A single turn carries every row of the set below to another of its rows. Some are shown first; where does it send the rows asked next?
J_536: [ 1.30 -1.68 -1.66  1.08  0.09 -1.08 -2.70  0.56  0.59 -2.01 -0.27 -0.78
 -1.30  0.70  2.30 -0.08  1.76  0.43 -1.41  4.16 -0.14  0.97  1.22 -0.16
  1.41  0.32 -0.27 -1.98]
J_274: [-3.92 -0.06 -1.06 -0.25  1.04  0.01  0.88 -0.25  0.03  0.20 -0.34 -0.37
  0.08  0.03  1.60  1.05  0.68 -0.55 -1.46  5.17 -1.53  0.50  3.40 -0.40
 -0.11 -0.12  0.32 -0.26]
J_609: [ 1.66  1.74  0.62  0.68 -3.78  0.29  2.02  1.29  2.36  0.14 -0.90 -0.32
 -0.90 -0.54  0.11  0.07  0.14  0.30  0.25 -0.06  1.59  0.61  2.88 -0.86
 -1.02 -0.31  0.32 -0.74]
J_775: [ 1.36 -0.56  0.18  1.46 -1.79 -1.49  1.31  0.83  1.46  2.36 -0.46 -1.52
 -2.49  0.16  2.84  0.38  0.11  0.62  0.75  0.56  0.40  1.75  1.01  0.46
 -1.91 -1.25  1.04 -1.47]
J_851: [-0.40 -2.10 -2.35  0.60  3.27  0.43  0.25  1.11 -0.65  3.55 -1.60 -0.06
 -0.54 -0.43 -0.75  1.51 -1.51 -0.85  0.01 -0.80 -0.15  0.32 -0.04  0.25
  0.82  0.37 -2.04 -0.90]
J_456: [-0.05 -1.02 -0.86 -0.13  4.05  0.86  0.10  0.95  0.92  2.90 -1.10 -0.20
 -1.45 -0.41 -2.40  1.35 -1.34 -0.16  0.15 -0.36 -1.01  0.91  0.56 -0.23
  0.73 -0.94 -1.39 -1.20]
J_361: [ 1.64 -1.28 -1.38  0.92  0.29 -0.21 -2.09  0.26  0.57 -2.28 -0.86 -0.18
 -0.99  0.12  3.10  0.39  0.58  0.02 -1.62  4.98 -0.04  0.64  1.44 -0.51
  1.74  0.15 -0.79 -0.70]
J_58: [-3.71 -0.44 -2.25  0.01 -1.13 -1.26  0.52 -0.02  0.30  0.51 -0.82 -0.34
  1.28 -0.19  0.70  1.17  1.69 -0.01 -1.55  3.77 -0.07 -0.20  3.34 -1.38
  1.19  2.17  0.30  1.09]
J_375: [-0.65  0.71  0.62 -0.23  0.32  0.71  0.71  1.62 -0.76 -1.18 -1.83  0.19
 -0.74  1.60 -1.34  0.07  0.07 -2.18 -1.69 -1.20  0.88  0.74 -2.15  1.30
  1.03 -1.94  0.38 -0.86]
J_444: [-1.10  0.45  1.08 -0.54  0.31  0.15  1.19  1.07  0.81  1.13 -1.76 -0.48
 -1.49  0.12 -0.76  1.14 -0.66 -0.72 -1.19 -0.53  1.72  0.65 -3.67  0.24
  2.83 -0.49  0.84  1.09]
J_83: [ 0.06 -1.40 -1.72  0.00  1.93  0.18 -0.28  1.18  0.10  1.82 -1.16 -0.22
  0.05 -0.15 -3.63  0.60  0.35 -0.15  0.13 -2.50  0.31  0.04  1.30 -0.22
  1.16  1.16 -1.84 -0.92]
J_495: [-4.24 -1.05 -1.95  0.20  0.45 -1.14  0.25  0.03 -0.55  0.79  0.15 -1.07
  0.05  0.61  1.42  0.62  1.94 -0.26 -1.23  4.09 -1.26  0.53  2.95  0.06
 -0.35  0.64  0.73 -1.51]
J_360: [ 1.63  0.00  0.45  1.41 -1.53 -0.44  2.04  0.53  1.30  2.14 -1.26 -0.76
 -1.94 -0.47  3.93  0.84 -1.25 -0.04  0.52  1.49  0.59  1.38  1.10  0.15
 -1.53 -1.39  0.29 -0.06]
J_556: [-0.69  0.38  0.01  0.09  0.11  0.75  0.91  1.63 -1.43 -0.87 -2.26  0.47
 -0.23  1.38 -0.58  0.29 -0.27 -2.62 -1.81 -1.23  1.21  0.51 -2.41  1.39
  1.14 -1.37 -0.03 -0.42]
J_66: [-1.35 -0.21  0.49 -0.24  0.03 -0.52  0.85  1.15  0.36  1.52 -1.43 -0.93
 -1.48  0.41 -0.84  1.01  0.09 -0.62 -1.14 -1.17  1.79  0.63 -3.97  0.66
  2.69 -0.03  1.09  0.33]
J_783: [ 0.42 -0.64 -1.13 -0.24  2.35  1.49  0.54  0.84  0.29  1.43 -2.02  0.59
  0.47 -1.00 -2.71  1.22 -1.26 -0.76 -0.16 -1.36  0.32 -0.23  1.60 -0.70
  1.59  0.82 -2.56  0.74]
J_233: [ 1.34  0.65 -0.78  1.36 -4.40 -0.29  2.06  1.53  1.06  0.89 -1.20 -0.38
 -0.13 -0.50  1.31  0.19  0.30 -0.19  0.11 -0.69  2.30  0.15  2.29 -0.42
 -0.92  0.88 -0.13 -0.86]
J_567: [-0.28  0.27 -0.63 -0.06 -1.18  1.25 -0.58  0.95  2.16 -1.61  0.48 -1.08
 -1.38 -1.37  0.67  0.29  0.76  1.24 -1.23  4.62  1.48 -0.18  1.31 -1.09
  2.78  2.27 -0.54 -3.00]
J_515: [-0.55 -0.57 -1.57  0.58 -1.68  0.82 -0.58  0.96  1.09 -1.05  0.17 -0.96
 -0.71 -1.43  1.78  0.30  0.72  0.80 -1.26  4.23  2.02 -0.57  0.82 -0.75
  2.82  3.14 -0.94 -2.91]
J_770: [-3.55  0.22 -1.30 -0.51 -0.57 -1.26  0.17  0.01  1.45  0.04 -0.02 -0.71
  0.40  0.04 -0.82  0.94  2.42  0.78 -1.38  3.74 -0.75  0.32  3.70 -1.58
  0.94  1.25  1.02  0.41]

J_609 turns into J_775
J_375 turns into J_66
J_536 turns into J_515
Now these:
J_851 turns into J_783
J_274 turns into J_770

